Kaded: [108  89  86 154]
firoz: [ 94  90 120 112]
nilo: [ 86 110 151  93]
varud: [195  83 107 210]
Tevik: [ 89 108  90  86]
pofaf: [148 141 149 169]
bukel: [100 150 107  95]
gom: [130 148 129 103]
riza: [ 96 158 159 103]
vubi: [148 120 162 111]
bugop: [104 151 134  86]
Keze: [148 137 148 143]
q: [108  90  86]
Tevik
q: [151 134]
bugop

nofig: [169 156 147 208 122  90 136 128 135  99 113 193 128 161 175 135 195 141
 105 197 129  39 111 151 155 125  72  59 122  65  23 191 103 140 182 132
 144  86 119 185 129 144 188 163 118 152 162]
fuda: [127 130 171  53 176 188  57  69 180 205 134  53 162  32 142 134 116 166
 155  26  98 155  65  39 151  59 130  49 148 164  88  47 178  49  74 119
 151 200 183 109 143  43 109 119 161  64 115]
Daf: [127 130 171  53 176 188  57  69 180 205 134  53 162  32 142 134 116 166
 155  26  98 155  65  39 151  59  23 125 122  72 111  95 164 180  93 144
 104 175 130  47 134 194  59  92 133 156  83]
Git: [112 119  99  81 116 125  81 114 109 130 147  67 119  74 101 145  84 111
 143  57 124  96  86  85  87 109  91 173 180 157 134  81 134  95  90 136
 132 149 125 107 120  71  93 107 127  97 119]
Fopav: [155 165 120 207  92 107  64 144 133 113 137 203 129 171 193 126 207 114
 134 162 132 167 207 154 156 159 201 224 118 183 181 157 189 125 205 139
 225 143 124 192 166  94 207 210 134 115 182]
q: [167 207 154 156 159 201 224 118 183 181 157 189]
Fopav
q: [ 59 122  65  23]
nofig
q: [155 165 120 207  92 107  64 144 133 113 137]
Fopav
q: [ 91 173 180 157 134  81 134  95  90 136]
Git
q: [178  49  74 119 151 200]
fuda
q: [171 193 126 207 114 134 162 132 167]
Fopav
q: [155  65  39 151  59  23 125 122  72 111]
Daf

Nupe: [126 122 138 166  96 136 144]
Rin: [119 124 122 134 126 126 145]
tefot: [104 148 156 136  96 166 144]
q: [122 134 126]
Rin
q: [136  96 166 144]
tefot
q: [136 144]
Nupe
q: [124 122]
Rin
q: [122 138]
Nupe
q: [134 126 126]
Rin

gugeb: [176 118 107 175 150 211]
Benu: [ 52 134 197 121  70 125]
Lopus: [111  38 169 153 189  86]
Kar: [ 88 232 113  82 190 171]
nese: [ 71 167 136 129  56 160]
Tama: [176  58  72 105 101  99]
ravez: [ 91  74 178 108 125  73]
lep: [125  98 105 139  58 100]
Sevus: [177 114  57  84  52 195]
q: [ 74 178 108]
ravez
q: [ 71 167 136 129  56]
nese

Pezi: [125 111 205  52  31 164 205  52  32 138  90]
nuz: [ 96 167  87 106 125 110 205  52  32 138  90]
voka: [167  87 106 125 111 205  52  32 164  67 184]
q: [ 96 167  87]
nuz
q: [111 205  52  31 164 205  52  32]
Pezi
q: [125 111 205  52  31 164 205  52  32 138  90]
Pezi
q: [125 111 205  52  32 164]
voka
q: [125 111 205  52  32 164  67 184]
voka
q: [111 205  52  31 164 205  52]
Pezi
q: [125 111 205  52  31]
Pezi

deko: [116 120  92  87 142]
bip: [116 120  92 132  87]
Peg: [119  92  87 142  87]
q: [119  92  87 142  87]
Peg
q: [120  92  87 142]
deko
q: [119  92  87 142]
Peg
q: [116 120  92  87 142]
deko
q: [116 120  92 132  87]
bip

Rom: [152 148 132 104 159 132 102 127 136 141 207  95 180 118 122 132 117  91
 165 122 153 106 123 120 113 143 110 134 137 144 108 154 104 126 130 169
 125 139  91 151 124 145 144 140 148 128 102 154 198  78 133 175 137 176
 106 147 138 125 111 105 116 110 128 136]
til: [153 149 131 104 161 132 102 127 136 141 210  95 182 117 122 133 117  90
 167 123 153 104 123 119 113 143 110 133 138 144 108 156 105 127 130 171
 125 139 151  91 123 145 145 140 149 128 101 154 203  76 134 176 137 176
 104 148 138 125 111 103 116 111 129 136]
fezo: [137 171 150  99 123 138 118 142  86 141 169  95  94 133 122  77 130 107
 111 142 153 134 178 149  87 144 109 115 134 174  85 133 200 109 121 160
 125 126 138 104 113 145 137 140 122 121 102 166 125 154 170 145 101 187
 160 124 126 139 111 105 121  65 165 128]
q: [152 148 132 104 159 132 102 127 136 141 207  95 180 118 122 132 117  91
 165 122 153 106 123 120 113 143 110 134 137 144 108 154 104 126 130 169
 125 139  91 151 124 145 144 140 148 128 102 154 198  78 133 175 137 176
 106 147 138 125 111 105 116 110 128 136]
Rom
q: [ 91 151]
Rom
q: [104 159 132 102 127 136 141 207  95]
Rom
q: [125 139 151]
til
q: [132 102 127 136 141 210]
til
q: [102 154 198]
Rom
q: [171 125 139 151]
til

korod: [103 109 102  63 107 125 126 112]
bis: [107 126  63 109 103 125 102 192]
Subo: [103  68 143 126 125 107  63  55]
q: [103 109 102  63 107 125 126]
korod
q: [103  68]
Subo
q: [ 63 107 125 126]
korod
q: [107 125 126]
korod
q: [103 109 102]
korod
q: [126 125 107  63  55]
Subo
q: [107 126  63 109 103]
bis

zure: [151 130 119  99 121 120 124 143 134 143 111 112 114 130 105 128 189 121
 135]
Giz: [118 131  99 121 120 119 131 166 135 145 114 122 193 122 120 169  86 146
 126]
Rabub: [134 142  99 121 120 119 131 166 135 145 114 122 122 135 153  23  52 113
 126]
Loko: [151 130 208  99 140 116 124 143 134 143 111 112 114 130 105 128 189 121
 132]
q: [118 131  99 121 120 119 131 166 135 145 114 122 193 122 120 169  86 146
 126]
Giz
q: [131  99 121 120 119]
Giz
q: [122 120]
Giz
q: [151 130 119  99 121 120 124 143 134 143 111 112 114 130 105 128 189 121
 135]
zure

zuk: [169  42 126 103 161 148 113]
zozi: [120 147 170  86  95 135 135]
gigor: [135 146 170  72  92 119  69]
voz: [125 141 135 105 124 104  57]
fir: [157  98 119 127 139 133 115]
q: [119 127]
fir
q: [146 170  72]
gigor
q: [72 92]
gigor

lak: [187 150  57  48 134]
fipud: [164  95  70 169  98]
sas: [170 124  70  72 133]
gibi: [ 78 168 107 173 192]
tiva: [ 99 113 152 150 148]
getip: [113 148 218 134  49]
Zifo: [ 76 202  58 139  46]
Poz: [196  93  89  46 144]
ridu: [ 68 129 183 211 146]
zep: [ 64 148 218 194 194]
q: [113 148]
getip
q: [ 64 148 218 194 194]
zep
q: [ 72 133]
sas

Fubav: [111 122 196 110 158]
gezul: [139 105 210 143 154]
nas: [111 210 143 105 114]
gakop: [139 105 210 124 112]
q: [105 210 143 154]
gezul
q: [111 122 196 110]
Fubav
q: [139 105 210 124 112]
gakop
q: [210 143 154]
gezul
q: [105 210 143]
gezul
q: [210 143 105 114]
nas

Zasar: [132  82 102 147 167]
vod: [126 203 152 143  82]
fited: [ 97 145 107  90 150]
roge: [125 110  69 122 140]
sed: [125 110 108 115 128]
Pil: [131 173 118  73 117]
q: [125 110 108 115]
sed
q: [143  82]
vod
q: [125 110  69 122 140]
roge

sikul: [149 131 138 122 137  57]
Tesa: [120 142 131 101 103 150]
Tulef: [155 124 173 155 172 101]
ziga: [138  57  78 149  99 102]
molov: [128 141 111 124  88 132]
pobak: [127  89 114 105 108 116]
Soruv: [152 138  78 155 102 125]
Nifo: [136 131 112  72 108 109]
zul: [126 132 145  49  67  70]
doda: [124 191 121 110  89 136]
Kimuv: [118 119 134 120 107 153]
q: [108 109]
Nifo
q: [105 108 116]
pobak
q: [152 138  78]
Soruv
q: [191 121 110]
doda
q: [137  57]
sikul
q: [ 89 114 105 108 116]
pobak
q: [ 78 149  99]
ziga

